In the rows, 128 means zero.
Each row of Z is roughly a mix of the hidden directions of one of several groups.
Z (105 x 14):
[[143 105 124  75 137 106  94  84 117 128 113 138 132 116]
 [143 133 169 124 133 132 153 143 146 145  83  86 110 140]
 [100 138 165 170 134 138 154 168 128 141 142 115 124 155]
 [123 132 106 126 137 127  87 110 112 128 145 190 141 150]
 [119 140 161 183 134 148 145 139 133 148 150 132 115 165]
 [135 120 168 124 149 127 114 120 142 167  82 151 144 152]
 [139 102 139  91  98 131 113 157 135 120 102  84 108 145]
 [134 113 152 103 114 127 143 118 137 119  80  71 124 125]
 [133 122 157 141 110 135 165 128 152 139 120  66 112 120]
 [138 137 133  82 156 114 107 181 109 132 123 143 105 130]
 [119 118 117 103 138 114  87  99 102 111 134 180 141 139]
 [110 140 114 111 134 145  76 135 126 176 156 146 143 124]
 [146 109 117  73 138 111  96  89 117 124 108 141 132 110]
 [107 142 143 166 138 161 152 153 132 143 146 170 135 155]
 [127 153 118 188 115 158 157 150 145 130 150 138 123 142]
 [130 102 138  77 133  92  98  99 114 123 110 106 131 115]
 [121 150 129 199 112 148 153 133 144 123 147 128 126 143]
 [123 114 120 173  91 144 146  96 153 137 159 100 135 126]
 [147 118 146 137 107 127 167 105 143  99  90  91 111 145]
 [158 136 116  90 159 133 109 108 108 114  86 149 126 101]
 [124 158 115 185 119 159 160 157 141 121 139 137 128 132]
 [117 121 124 165  92 149 141  85 150 138 161 103 132 131]
 [114 106 132 153  88 137 143  85 145 124 163  95 128 122]
 [117 125  92 132 106 117 164 125 117  85 167 102 119 114]
 [135 132 154 105 139 120 148 141 134 157 152  78  94 103]
 [ 94 130 107 119 129 125 158 141  94 103 150  76 127 130]
 [129 132 172 101 137 126 149 114 133 127  78  86 115 128]
 [113 103 142  66 142  98 107 126 109 126 106 120 142 115]
 [141 135 163 130 140 126 166 142 145 151 106  77 110 114]
 [133 115 152 105 113 125 142 154 137 138 145  69  94 115]
 [132 101 142  90 127  89  97  87 118 123 114 101 129 121]
 [104 141 149 180 119 141 157 164 138 136 151 116 125 152]
 [155 126 160 127 137 127 143 162 148 162  99  88 107 139]
 [102 144 125 109 147 140  78 158 113 165 148 144 142 125]
 [132 121 139 107 129 133  82 128 146 163 104 174 146 148]
 [115 129 104 129 106 125 161 136 111  81 150  83 112 121]
 [128 157 119 191 119 160 157 144 142 124 142 141 125 137]
 [141 115 118 120 103 138 134 134 149 156 141  60 115 113]
 [132 138 136 133 103 152 158 155 150 126  93  74 119 131]
 [137 102 124  66 132  98  98 105 117 126 113 115 129 111]
 [136 132 104 129 113 117 181 108 125  84 128  93 112 123]
 [126 128 180 152 123 129 151 144 129 104  99  85 108 135]
 [149 117 136 142 125 118 181 106 131  94  94  98 115 137]
 [130 144 179 113 151 120 163 154 130 132 112  99  98 119]
 [143 111 130  63 149 110 102 120 109 131 103 123 123 111]
 [102 157 111 169 123 148 143 112 126 111 161 170 141 130]
 [123 135  91 153 135 132 108  85 124 142 152 169 157 127]
 [132 115 140 163 126 120 178 127 117  89 133  88 112 118]
 [124 101 163 133 150 132  99 132 128 172 105 157 154 149]
 [122 110 118 159  86 145 139  86 150 132 149  91 136 126]
 [131 134 102 149 110 139 152 120 120 100 166  81 106 104]
 [102 138 113  90 149 135  90 138 115 172 131 146 153 142]
 [142 114 157 141 112 131 149 134 154 160 140  72 103 128]
 [ 99 148 149 181 132 150 159 163 131 129 137 138 136 146]
 [120 130  83 129 131 117 169 123 103  96 162 104 125 111]
 [128 101 125  56 136 103 107 132 117 134 118 117 131 113]
 [156 128  88 105 115 114 109  90 130 100 107 118 131  92]
 [116 152 151 135 153 156  85 151 116 173 136 112 125 117]
 [111 148 142 178 133 159 157 160 134 140 145 151 128 151]
 [141 122 118  76 154 125 106 108 110 119  94 158 138 104]
 [143 107 129 108 133 145  82 133 128 149  90 165 144 154]
 [115 132 102 130  99 116 168 115 129  91 162  92 116 118]
 [121 138  91 108 136 126  93 146 107 127 173 170 125 125]
 [124 116 159 135 139 143  76 144 134 172 126 161 143 134]
 [136 107 177 119 112 124 145 143 144 134 119  78  97 140]
 [142 107 132  65 144 103 101 117 111 130 105 112 123 112]
 [138 133 129  85 152 113 113 183 108 116  99 142 118 127]
 [116 143 177 139 160 132 100 145 132 177 121 141 136 125]
 [125 126 119 103 144 142  76 137 123 170 120 165 149 141]
 [143 142 131  97 159 119 112 184 113 129  97 153 118 139]
 [138 131 154 124 153 131  88 142 135 164 101 175 140 133]
 [104 158 113  97 154 115 103 143 122 160 148 167 146 119]
 [106 119 158 117 140 131  80 163 124 156 121 161 147 143]
 [130  97 135  73 132  95  95  93 118 131 118 119 132 121]
 [142 139 141  98 161 115 114 177 113 129  94 155 116 142]
 [143 134 132  86 169 106 103 161 106 135 107 155 120 129]
 [130 108 129  71 131  94 108 128 115 118 105  92 129 106]
 [120 126 119 121 141 149  84 116 129 190 147 144 147 129]
 [109 145 141 174 122 147 161 176 137 137 148 117 122 146]
 [112 129 122 178 111 138 155  82 142 127 160 124 143 114]
 [138 134 172 126 134 121  98 139 156 150  95 175 132 136]
 [137 140 127 105 162 114 117 173 108 114  89 165 131 133]
 [146 114 108  77 133 111  98  89 118 116 105 141 137 104]
 [146 130 125 144 118 125 169 131 118  73 115  91 103 120]
 [113 113 136 140  95 136 141  83 142 132 171  89 121 116]
 [117 149 124 197 103 139 154 135 144 114 143 112 130 135]
 [118 137 111 123  98 115 171 123 129  79 140  91 110 124]
 [141 148 126 103 169 115 121 179 110 127  98 157 125 125]
 [125 130  99 120 126 106 184 120 112  80 130 104 122 126]
 [126 110 125 138 122 113 182 127 113  79 120  93 120 134]
 [147 143 128 108 165 116 115 186 115 139 103 155 119 134]
 [120 125  82 131 120 135  95  80 121 133 149 154 156 128]
 [129 129 154 130 151 153  74 148 122 173 114 143 137 133]
 [109 138  91 113 112 118 168 122 114  92 152  88 120 124]
 [142 122 130 116 157 140  90 121 128 176 105 166 148 140]
 [123 115  90 154 111 136 103  82 128 123 131 159 164 138]
 [114 147  90 139 136 134 108 129 112 122 166 185 140 128]
 [110 117 123 158  90 141 149  96 143 121 173  99 129 114]
 [135  92 151 148 115 131 163 118 123 101  98  86 123 151]
 [123 126  93 131  90 124 153 121 128  84 166 103 113 115]
 [112 124 142 146 114 122 164 147 114  83 136  78 111 125]
 [132 101 130  61 137 100 101 115 114 131 113 118 131 114]
 [133 133 141 135 159 141  86 128 130 185 131 160 143 121]
 [119 103 146  64 153 111 105 123 108 140 113 144 137 126]
 [124 156 108 123 163 126 104 117 108 133 127 190 143 135]]

One row of each group comes first, with its name. Which group is each row after those in?
[108 145 144 186 128 155 153 143 136 135 147 152 133 155] : V
[135 125 178 122 122 130 155 138 145 142 115  77  97 135] : U
[124 119 116 131 102 120 175 116 125  82 129  83 114 134] : E

[127 156 127 197 118 154 155 138 141 122 140 130 124 140] : V
[132 130  61 123 130 129 102 145 114 120 133 156 157 110] : U
[109 135 119 138 142 135 152 152  89 103 146  73 117 118] : E
[172 110  97 142 142 111 161 103 127 103 119 163 129 115] : E
[131 111 175 168 118 110 170 127 141 100 121 110 116 125] : E
[136 160 132 104 173 118 132 179 112 139 120 150 114 117] : U
[166 134  94 109 134 134 107  83 124 111 104 154 128 102] : V
[112 145  87 136 124 139 110 117 118 130 186 164 135 121] : U
[113 126 171 107 121 136 116 134 139 142  77 108 132 167] : E
